Each path is a new rotation, seen through one point. The rows after it are directions, each followed by how far the rotation turns it, in degrees per step (0 if it stays put).
Each turn is a multiple of 5 degrees from 10 to 175, or 0.
Each row of a path follows its step; steps can be skipped.

step 2: [ -3   3 -16  -8  -1  21   3   5 -11   4   0  -5   3  -4  -5  -6   0 -16
  12  18   5  18  -9   9  12   6   0   3  -2  -6   0   6  -8  22  -1   5
   1  10  -7   4   7 -12  -3  -4 -18]
step 4: [  6  -7   3  -8  -6  -1  12   6 -14  -4 -11  -5 -24 -13 -15   3  13  -7
  -8  -2  -2   2  -5  12 -11 -12  -2   8  12  -8 -11   4   6 -18  -5   3
   2   1   5 -10  14   7   4  -1  16]
step 7: [  4   1  -7  -6  -7   8  -9  -8 -22  -2   7 -14 -13   6  -1   0   6   2
  -1   7  -9  10  -1  -4 -10 -14  13 -15   3  -9  10 -11  -6  17 -13   4
  -7  -8  15  12  -1  -6   5   8   2]
step 10: [ 11  -1   4 -17   5  -5  -5   9  -3   3   2   8 -14   1  -7   1 -21  -1
  -1  16   3   8  -4  -4  13  -2 -13 -16  -4  11   7   4   3  22  24   9
  -8  -2  -7   5  -3   0  -6   3  -1]
step 11: [ 20   4  -9 -17   7   0   4  -4   1   3   6   2   6  11  -4 -21  10 -14
   1   0 -22   0  -9   1   1   4 -11   2   8   5   4  10   1  -6  -7   8
  16  -3  -9   6  -4   3 -12   7  17]
step 13: [-11   0  21   5   0  -7   1  11   4  -3   8   9 -11  -7   1   5 -11   0
 -18  -4  -6  -6  -4   5   2  12  -9   8  18  12 -14  -5   5  -4   1 -11
 -12 -11  12   2 -17  -6  -8  12  -3]
step 14: [ -1  -4  -4  -7 -21  10   7   6  -5  -6   6  -9  11   3  -2 -21  -8  19
  -6   6   5   2   6   2  -2 -12  -4  -4   5  19   1   6  -8 -12 -11  -8
  -8  -8   0  14  -9  -8  -9 -15   0]
step 18: [ -6   2  -7  -8  14   3   0   8   0   6  -8  18   8   0 -10 -10 -11  -9
  -2   5  14  -2 -17   8   6  10 -21   2  12  -9  -3  14  -3   6   1  -8
   3  -2  -6  -5 -13  -6  -3  -1 -22]
step 19: [  4  -9  -8 -12  11   9   1   0  -4   3 -14 -11  12   9 -14  -9  11  27
  20   5 -16  15   1  -3  12   2   3   5   9   6  -2   5   2  -3   9 -10
  -1  -2  -8  -4  -7  -2   0   6   2]
step 20: [ -7  -7   5 -15   5   3 -16   4  -9  -4  -1  -5 -15  -5   1   9  11  -2
   0  -3 -20  -4 -10   6  -7 -17  10  14  14  -4  -7  -2  18  14  -7   6
   2   6   8 -14  -5   5  -9 -10   5]
Speeds:
[-4  4  0  1  1  5  1  2 -5  2 -2  1 -2 -2 -6  3 -3  1  3  0  1 -5 -2 -4
 -4 -2  2 -2 -2  3 -3 -2 -2  3 -3  4 -1  4  0  0  2 -1 -3  1  2] -> 140
[ 0 -7  3  1  3  1 -1  0  0  3  7  0 -1 -4 -4  3  2 -1  0 -6  0 -1  1  2
  3 -2  0  0 -3 -3  3 -1  1 -2 -6  1  1 -1 -1  1  0 -2  2  2  2] -> 85
[ 4 -3  0 -2  0 -3  0 -4 -1 -2  2 -2  7  0  2  2  0  3  5 -1  2 -3 -1 -2
 -2  0  0  4  3  6 -2  0 -1 -3 -3  2  0 -4 -2 -1  4  2 -2 -4  3] -> 135
[ 5 -1  5 -1 -6  2  0 -1  1  0  2  1  1  0  0 -3 -2  1 -1 -4 -2 -4  0 -1
 -2 -1  1 -2 -1  1  3  2  7  4  5  0  5  4 -2 -1  4  3  0 -1 -1] -> 70
[-3 -3  5  1 -1  3 -4  1 -2 -4 -1  0  5  1  0 -1 -3  3  0  4 -5 -1  4  2
  0  1  3 -2  4 -2  0 -3 -2  1 -4  0  5 -1  3 -4 -2 -1 -1  2 -2] -> 55

step 0: [  8  17  -4   1  -6  -4   1 -16 -22  -8 -10   6   8  13  13  -6  -9   6
  -3  -5  11   0 -13  -8  -3  14 -13  -2  -8  14 -13   5  -7  17  -8 -12
   7   6  -6  -2  -1 -12   6   7  -1]
step 3: [  7  17   1  11   1   4 -12 -15  -1   1  -4  -2  -3  10   8 -11   4   0
   6  -3  14   2 -15  -6   8   2   1 -13 -12   8 -12 -10  -5   1  15 -13
  -3   0   0 -12   1 -29  -9  -5  13]
step 6: [ -1   1  16   9  -5  -1   0   1   8   1   9   1  -3   5   8 -17 -14   0
 -10   5   6  -5  -8  -7   6  12   7  -4 -12   5 -15  -2 -28   8   1 -15
 -12   0 -12  -2   7 -13 -15 -12  -7]
step 7: [ -2   0  13   8 -14  -9  10 -12   0  -2   9 -12   0  20   3 -16   3  -5
   7  16  -2   0 -12  -5   3   0  12  12  17   4 -24   5  -6   6   1   1
   2   0  -3  -9   8   1 -18  -7  -5]
step 12: [  4  11  -2   0  -3  -1  -6  -3   8   3 -11  -6   6  13   5   6   7  -8
  10   0  13   2   9   3  14   6  -8  12  -4  -3  -5   5 -23  28  12   0
  -5  18  -7   8  14 -13  -2   0   7]
step 17: [ -4   8  10  -6   3   0  14 -27  -2  -2  -6   0  -3  -8  14  -5   6   8
  14   0   6   7 -11  -7  10  16  15   5  11  11 -10  -6 -13   1 -14  -2
  -6  -1  -2  -7   9  -3 -14   5  14]
step 18: [  7  12  -3 -15 -20   5   5  -2 -15   3  -2   4  -4   9  18  -1  -6  -1
   9  -5  -6  -4  -8  -8  -6   9   5  10   6  -3  -9 -12  -9  20 -13 -11
 -19   2   3 -14  14 -10   0   1   4]
step 19: [ 11  11 -13   1  -2   7   3 -18 -11 -11   4   6  -3  17   7  -6 -14   3
  -1   5   6  -2 -17   0  -7   6   2  -6  -8  11 -14 -12 -19   3  -3  -8
  -2  -3 -24  -4   5  -9  -8   4  -8]
step 20: [  1  11  -5   8  -3   4   6 -17  -6  12   3 -12   8  10  -3  -1  -1 -15
  -8   0  -2  16 -10   7   3   7   2   6   6   8 -20  -8 -17  14  -8  -1
  -3   9  -2 -11   1   1 -27   8   6]
step 21: [  5  26   3  -7 -11   5  -1  -3   3  14   3  -4  -4  18  -6  -6  -5  -5
  17   5  -3   5 -19   4  -1 -10 -18  -7   6   0 -14   3 -13   7   0  -8
 -16  -7   3  -7   3 -12  -7   5  10]
Speeds:
[-3 -1 -3 -3  0  5  3  2  1 -3 -1 -5  1 -2  0 -2  4 -2 -1 -1 -1  6  2  0
  7  3  3  1  0  0 -1 -1 -2  1  0  3  0  4  0  2  2  3 -3 -4 -2] -> 135
[-3 -1  0  0  3 -4 -1  2  3  3  2  0 -1  5 -4  3 -1 -1 -1  7 -1  4 -3 -1
  3  3 -3  2  0 -6  0  1 -2  0 -2  1  1 -2 -3 -3 -1  2  4 -3 -1] -> 25
[ 1 -4  0  1 -1  2  1  3 -1  4  2 -2  4 -1  2  5  0 -2 -4 -5  3 -1  3  1
 -1  3  0  3 -2 -3  1  3 -1  4 -3 -4 -1  3  2 -4 -2 -3 -1 -1 -3] -> 175
[-6 -1 -2 -1  4 -1  1 -2 -4  2 -2  1  4 -2 -4 -1 -3 -3  0  2  5 -3  0  3
 -3 -1 -4  2  1  0  3 -2 -2  0  2  5  2  5 -2 -1  4 -1 -2  2 -2] -> 95
[ 2  2 -3 -3  1  4  2  7  1  3 -2  3 -1  3  1  1  1 -1  1  1  2 -3  4  1
 -1  0  3  1 -1  0  3 -1 -2  3  4  2 -6 -5 -5  0  2 -1  2  1 -1] -> 110

step 2: [  1  -7   5 -11   2 -20  -7  -7  -2  -8  -3  -4   7  -6   5   1 -19  -6
  17  -4  -3   1 -11 -12  -2   6  -2  -4 -10  -2   9  15 -12   0   3   8
   0   0  -1 -11   6   9  -4  -7  19]
step 6: [ -3   0  18  -3  10   0   1  14   4   1  -9   2   5  -7   7   0  14   3
  -3  -3 -14  -1 -12 -13  -8  12  12 -17  -5   5  -6  -1  -3  -5  -2 -14
   7  -3  -8 -22   1  -3   8   2  -1]
step 8: [ 14   4   5  -1 -13   9  -9  10   7  -6   2  -1   8 -17  18  16  -3  -2
   3   4  -3  -4  -7  -6  -9   2   0  10  -4 -14   9  13   4   5   9   1
  12   1  -6   7   8  -1  -4 -13  12]
step 10: [  2   2  -5   3  -8 -12  13  -2 -15  13 -15   1  12  -5   7   9   5   2
  -3  12   3  13   4 -20   0   3   3 -12  16  -5   0 -13   8  -5   0   0
   0  -7   0   3   7 -13  -3  -6   9]
step 13: [-12   2   4 -17  -4   0  -4 -15  -6  -6  -6   4   0 -17  -4  10   7  12
  -1  -9  -4   4  -6 -25   9  11   7   4 -12  10  -9  -2   7   1  -4   1
  -1 -11  10  -2  -1  -7  -8  -4  -1]
step 14: [ 12   4  -8 -11 -17 -15  -8   3  -1  -4  -3  -3   7 -16   2  -7  -5   2
   2 -16  -7  -4  -3 -15   6   3  -9  -3  -7 -10   5  -1  -6  -7  -9   0
  -4  13 -11  12   7   6   7   4  17]
step 18: [ -2  12   2  -9   3   0  -7  -3  12   5 -19  -9   9   4  11  -6  -4 -10
   4   7   6  -6  -1  -7  -3  13  10 -12 -12   5   8   4   4   0   3 -11
   9   6 -13 -17 -14  10   2  -2  11]
step 19: [ -8  12   3 -11  -6  -1  -3  -5 -18   3   6   7  -1  -1   3   0  -2   2
  14  16 -13  -5 -20 -13   4  -1  -1   1   0  -8  -4  -3  10  -7   8  -1
  10   7  -5 -14   0  -9 -19  -3  -1]
step 20: [  9  -8   0 -12 -25  -5 -18  -5 -12  -6   6  -7   5   2   7  17  -2   2
   4  -3  -2   1   3 -15  -9   3   3  11  -2   6  -1   6  -5  -2   7   4
   5 -16  -9  -3   5   4   7  -3  14]
step 21: [ -1   3  16  -6 -15   4  11   7  -9   7  -5  -4  -4  -5  12   3  -1   8
  -7  -1   4 -10  -9 -14  -6  10   5  -7  13  -9   9   6  -4   0  -3  -5
   4  11   1   4 -11   5  15  23   6]
Speeds:
[ 4  0 -3 -1  0 -1 -2  1  3  0  5  1  0  1  0 -2  2  1  3  6 -1  2  1  0
 -2  3 -6 -2  3  2 -3 -2 -4  3 -3  2  1  4 -6 -4  0 -3 -4  0 -1] -> 90
[ 3 -4 -3  6  4  0 -2  3  1  2 -6  2  5  0  5  0  0 -1  0 -1 -1  2  0 -6
 -2 -2 -3  0  0  1 -1  1 -1 -3  5  1  0  3 -3 -1  4  3  2 -1  0] -> 175
[ 1 -1 -3 -2  2 -1  0 -3  2  5 -2 -5  1 -4  2  5 -2  2  0  3  5  2  3  2
 -4  3  0  3  0  2 -3  0  0  2  4 -5  1 -6  0  3 -1 -1  1 -3 -1] -> 145
[ 0 -5  1  0 -1  3 -2  1  1  7 -3 -4  0  1 -2 -3  0 -2 -2  3 -3  1 -4 -3
  4  1  0 -2  1  2 -1 -2  3 -2  1  4 -1  1  4  2 -6 -3 -3 -1 -4] -> 120
[-3 -4  5  4 -2 -1 -4 -4  3 -4 -1  4  1  0  2  1  4 -1  1  1  2  2 -3  2
 -2  3  5  1 -2  5  2  0 -4 -1  0  1 -2  0  1  0  1 -5  1 -4 -1] -> 160
[-3  1 -6  0  1  0  1 -1  0  2 -3  2 -1  3  0  4 -1  4  2  1 -4  4  2 -3
  2 -1  5  7  1 -3  1 -3 -2 -1 -4 -1  1  3  3  0  2 -1 -6  0  0] -> 120

step 3: [ -8   9   3   9 -16   1  12  16  -7   6   5  -1  -5  -2   3  -4  -1   6
  -1   3 -11 -17   2  -4   8   0  -1   0   4  -5  -9   2 -20  -3  -2   7
  11   2  -3 -17  11   9 -12  -6  16]
step 7: [ 11  22  -7 -13  -7   4   2   1   5   8 -15  -4   4   7   8  -1  -3   0
  -1  11  -2 -12  15  -2   4  11   2   1   3   1  -4  14 -10 -11  12   7
 -11   8  -6  -6  11  11   3  -8  -5]
step 8: [ -6  15  14   2   3  -4  -5  13  -2  13  -5   6  -5   0 -13 -11  -5  -7
  14   7   7  -8  -7  -6   3  29  -2   9   1  -2  -5   6 -14   0  -3 -11
   5   0  10  -9   2   3   1   3  -1]
step 10: [ -2   3  -5  -4 -23  -4  -5   1   8  -2 -15 -14  -4  -6   7  -9  15  10
  10 -14  10  -8   2 -11   1   1   4   4  -1  -1  -2   0   3   2  -4  -2
 -13  15  -1  -6  14 -10  -7 -14  -4]
step 12: [  0  -3  -4  -3   0  -3   0  11  -5   3 -12   6 -12   4 -14  -9  -7  10
  -7  -5   1 -23   0  -2   1  10   5  -1  -2  11   5  30  -3  -7   3   4
   5  -2  -7  -2 -11  12  -8  -3  -2]
step 13: [  0   6  12  -1   2 -16   3  15  12   8 -10  -5   2  18   7  -7  -7  -8
   6  -1  -4   1  -9 -14   5  -6   1  11   6   3   3  20  -2   7   1   6
  -5   8  -2 -17  13   6   2 -11  -4]
step 15: [ -7  -1  -9   9   1 -12   0 -12  -4 -16  -3 -12 -15   3  -4  -7   6   6
  -3   5   2 -14   0 -18   3  14   2   5   0  -3   4  -5 -10 -10 -15  -4
  -5  -2 -13 -12  -7   3 -10 -12  -4]
step 16: [ 10   4  -9  -3  -3   3  13  17  10   7   0 -14 -14   2  -2  -8   1   2
   6 -17  -5  -5 -13  -9   4   4  -4   0  -4   0  14   2   4 -25   5  -2
 -14   7  -2  -3   4   5  -6  -6   6]
step 19: [-14   5  -2  -4  -1  -5   8  13  -2  11  -7 -13  -4  -6  -2   0  13 -11
   5   2 -15 -13 -12 -11   5  12   7  -5   0   3   0  -1 -12  -4 -14   7
   3   1   3 -16  16   4   0   2 -14]
step 20: [  2   6 -18  -9  -5   2  -6   8   0  -3  -3  -5  16  14   2  -8   1  -9
  -4  -2   9 -13 -13  -8   0  13  -5  15  -8  -3   1  -6   5 -15  -3 -15
   2 -10 -11 -13  10  -9  -5  -2   0]
Speeds:
[-1 -6 -1  4  1  1  0  3 -1 -1 -1 -2  1 -3  5  3  1  3  3 -2  3  2  1 -3
  1  0  1 -3 -3  0 -3  1 -2 -1  2 -7 -4 -2  1  1  1  5 -1  0  4] -> 60
[ 1 -3 -3  1  3 -3  2 -1 -1  4  1  2 -3 -3  1 -2  1  8 -1  2 -2  4  0  1
  1 -2  3 -1 -1  2  3  3 -4 -2 -7  3  3  0 -2 -2  2 -2 -2 -1  2] -> 115
[ 2 -2 -3 -1 -4 -2 -1  0 -4  0  2  0  1 -1  1  3 -5  2  0  2 -3 -3 -1  1
 -1  2  3 -1 -4  3 -2 -2  3  0  4  0  5 -8 -3  1  0  1 -1 -3 -5] -> 135
[-1 -2  5 -2  2 -3  1  4 -1  2  2  3  3  1  1  2 -2  2  2 -2  2 -4  1 -1
  1  1 -5  1  0 -3 -2 -1 -7  4 -2  5  0  0 -3  1  2  2  5  3 -3] -> 70
[-2  0 -3  2  1  1 -2  2 -2 -1  6  0  4 -2  2 -7 -5 -2 -3  1  3  0  2  2
 -1  1  0  5  0 -1  1  1 -3  0 -2 -6  4 -1  5  3 -1 -2  0  1 -1] -> 120

step 3: [  2 -13   4  -6  -5  -3  10  10  -4  -6   3 -11  -2   2   7   6 -15  13
 -13  16  -1   4 -19  -6  -5  -7   5  -9  10  13  -2 -22  -8  -9   3  -9
   9   2  -6  -9   2   6  -5  -6   7]
step 5: [ -6  14 -14  -4   2   2 -13  12 -20  -3   8 -21   6   1  -6   3   5   3
   0   8   6  -5  -4  -3 -13   3   3  11   9   6  -2   4  -5  10   8 -11
  -3 -12  -5 -16   6   6  10   6 -11]
step 6: [ -3   4 -12   0  -8   4  14   8  -4  -4 -10  -8   2 -10   0 -16   2  20
  -8  14   6  11  -1   0  -2  -7  -6 -11  -1  15  -8  -6  -8   2  10 -11
  15 -12   0   1  -5 -15   3   8   9]
step 7: [  1  -6  15   1  -1   3   2   9  -3  -5  -3   5  -9   3  -2  -2  -9   9
 -11  10  22 -14   1   7 -12  -4   3   5  18   3 -13 -12   5 -10  -4 -24
   5   0   7  -4  -6   9  -7   0   4]
step 12: [ -4   5   6  -6  -5  11   9   8 -11  10  -7   9  -4 -12   2  -6   2   5
  -1  15  14  -2   9   1 -27 -10 -11   8   1   8  12  12 -15   1  -5   2
   2  -2   5  -3   0   8  -2   0  17]
step 13: [ -5  -1  -8  -1   5  11  14   8   1  -3   9  -6  18  -5  16  20   1  -3
 -13   2  14   1  -1  -7 -12  11  -2  -2  14  -3  -2  -7  -7   4  -8 -22
  -3  -6  -5  -9  10   4  -6  -1   7]
step 14: [  1  -1   2   7   2  -8   7   4  -8 -18   0  -2   2  -8  -3   0   8  22
   2   4  -3   2  -4   4   0  -4   3   2  -2   6  -3  -1  -3   7   3 -11
 -17   5  -1 -15   8 -19 -23   4  22]
step 16: [ -6  -4  -2  -1  -2  -1  12 -12  -5   9   1   4   8 -18  -1   7   6   6
  -2  22  11   6   8   0  -1   4 -15  -2  11  12  -2  -1 -16  14  -3   1
   8 -16   1 -16  12  10  -1   6   2]
step 17: [ 10  -6  -2   0  -7  -9   5  -1  11 -10   1  -9   7   0   9  -3  10  15
  -8   4  19   1  -4   0 -23  -3  -1   6   7 -10  -1  15  -1  -4  -4 -18
  -3 -14  -2 -11   2  -5 -11  -9  10]
step 20: [-11   0   2  -1  -3  -5  -7 -13   7   2  -4  -6 -10 -11  -1 -10   1  12
   2  19  14   1 -14   1 -14  -5  -8   8   3   3  -2   8  -5  20   8 -10
  -9  -1 -10 -11  18   9  -6   4   0]
Speeds:
[ 0 -2  4  0  7  1  4  4  0 -3  4  1  4 -1  0 -1 -4 -2 -1  2  3  0 -1 -1
 -4  0  1 -1 -3 -4  3 -3 -2  0  0  0  0  4 -1  3 -3  0 -2 -7  3] -> 70
[ 2 -1  1 -1  2 -1 -1 -2  1  0 -4  1 -2 -4 -3 -2  2 -2 -2  3 -1 -2 -4  0
 -1  3 -3  3 -3  1 -5 -2  3  3  1  0 10  2  4  2  3  1 -1 -1  0] -> 80
[-1  0 -4  0  0  3 -6  2  3  4 -2  8 -2 -3  4 -4 -4  2  3 -4  6  2 -2 -3
 -2  0  1  1 -1  2  1  0 -1 -2  0 -1  1  2  2  0 -2 -1 -3  0 -1] -> 130
[ 0  0  2  1 -3 -3 -3 -1 -1  0  0  0  3 -1 -1 -5  2  3 -2 -2  3  1  7 -2
 -5  3  4 -4  0 -4 -3 -2 -4 -1 -1  4  3 -3  0  2 -2  3  1  3  1] -> 70
[ 2  0  3  1  4 -3  2  0  5  5 -1 -2  0 -3  5  0  0  1  1  0 -2  0  0  1
 -2 -1 -4 -2 -1 -2 -2 -6  6  1 -1 -3 -2 -2 -5 -2 -4  4 -2  6 -1] -> 110

step 0: [-13  10  -7  13  -5 -10  -3 -14   5   2  -3   0 -11   3   7   9 -12  -1
  14  -9 -13   0  -3   7   2  -8   9   3  12  18  -3  -5 -16 -19  10   5
  -2  -1 -10   6  -8  -8  -5  -5 -11]
step 1: [ 10   4   0   3  11   2 -14  -6  -6   0 -12  18  11   9 -10   0 -12   4
  -4  -9 -17  10  10   8  10  -1  12 -12  13  -6   2  -6  -2 -12  10  10
   7   2  -3 -14   3  -8 -11   8   3]
step 7: [-12 -11 -22   7  -5  13 -16 -13   7  -3  16 -10  -4   2   1   6   6 -11
 -11  -6  -2 -16  -8  -8  20  -5  14 -10  -3   2  -6   9  -4  -3   3   0
   0   4  -2  -3   0  -4  -8  -3  -9]
step 8: [ -5  11  -9   4  -8 -13  -6  -9   9  -8   5   5  10   3 -14  -2  -2  -5
 -10   0  13  10  -3 -10  -5 -20   1 -12   0  -1   0  -1  11  -6   5   1
   9   4  17 -10  -3 -18 -21   0  -7]
step 9: [ -3  15   2   4   6  -7   1  -3   3  -5 -21  -8 -14   7   5  -4  11  -4
  -3  -6   7  17  -4  10  -8  -9   4  -1  11  19   9  -3   8  10 -10   4
  -7  -3 -12  -5  -2  -8 -21   1  -9]
step 11: [ -3   2   7   5  -9   0 -11   0 -12   2  13  -2  -3  -9 -13 -16  -4  -2
 -10 -10   6  -6  -1  -3   8  -4  -2  -3   3 -17   5   5  -2  -5  -2  28
 -10   3 -22  -6   7  12   9  -8  -5]
step 13: [ 10  12 -17  -8   7   1 -10   8   6  -4  -3  -1  -6 -26 -14  -3   7  -2
 -11   3  -4  10  -2  -3  -1 -14  10  15   9   6   4 -14   6  -8   0  -7
   9  -9   8  -7   7 -11  -4  -3   7]
step 16: [-10  -5  -3  13  -1  -2  -8   6  10 -18   3  10  -3   7  -1  -7   3   2
  -1  -6   9  -1   0  -2  12  10  11   8  -6   7  18   7   9  -4  -3  19
  12   5 -25   8  -2  -4 -10 -10  -8]
step 19: [ -9  -1  -4   7  -8  14  -9   6 -12  18  -9 -14 -18   2   5   9 -10  12
  -7  -8 -10  -3  -8  -4  -6   5   3 -14   0 -15   8  -5   5 -15  -3  -4
  -5 -13  -4   0  -9  -8 -11   1   2]
step 20: [  7  13 -11   9  -2   8 -11  12  -4  10  -2   6  -7  -9 -12  -7   0  -5
  -5 -14  12   8   9  -1  -4   4   1  -9 -16 -10  16   1   2  -8  27  10
   5  -9   1  10  10  -3  -1  -1   4]
Speeds:
[ 4 -2 -1  3  0  1 -7  1  3  2  4 -1 -1  0 -2  4  2 -2  0  1 -4 -1 -1  4
 -3  1 -2  3  3 -2 -4  1 -2 -5  0  2 -2 -2  1 -2 -5 -4  2  2  1] -> 60
[ 1  0  1  0 -2 -1 -4 -2  2 -1  2  5 -4 -1  3 -7  1 -4 -2  0  1  5  0  0
 -1 -2 -1  2  1 -3  4 -6 -1  2  3  2  0  3  3 -2  0  2  3  1  6] -> 155
[ 2  2 -5 -1  2 -1  0 -2  4  1  1 -1  0  6  3 -5  0 -2 -3  1  2  1  9 -1
 -2  2  3 -4 -1  4 -3  2  0 -2  0  1  2 -2  0 -2  0 -2 -2  3  2] -> 55
[-3 -3  2 -2 -4 -4 -3 -4 -1  2  3 -3 -2  4  0 -1 -6 -2  1  1 -1  0 -2 -7
 -1 -3 -1 -3 -1 -2 -3 -3  0 -5  0  2  4  0 -2  3 -2  1  1  0 -2] -> 95
[-3 -1 -1  6 -1  1  4  6  2 -3  4  1  1 -1 -1 -4  3  1  1 -1  4  1  2 -2
  0 -5  0  3 -3 -1 -2 -1 -3 -4  4 -2 -1  1  0  3 -3 -2 -2  1 -5] -> 85
[-2  2 -2 -1  0 -2 -3  5 -2  0 -1  1  2  2  2  0  3 -1 -1 -1  2 -3  1 -3
 -2  5 -3  3 -1 -4  5 -1  2 -2 -2 -2  1 -8 -1  3 -3 -1  2 -4  2] -> 10
[ 4 -2 -2 -2  0 -2 -1  2 -4 -3  5  4  3  1 -1  1 -2 -2 -6  1 -2 -1 -1 -2
  6  1  2 -1 -3  2 -2 -5 -3  1 -4 -3 -5  2 -1 -1 -1 -3 -2 -3  1] -> 70
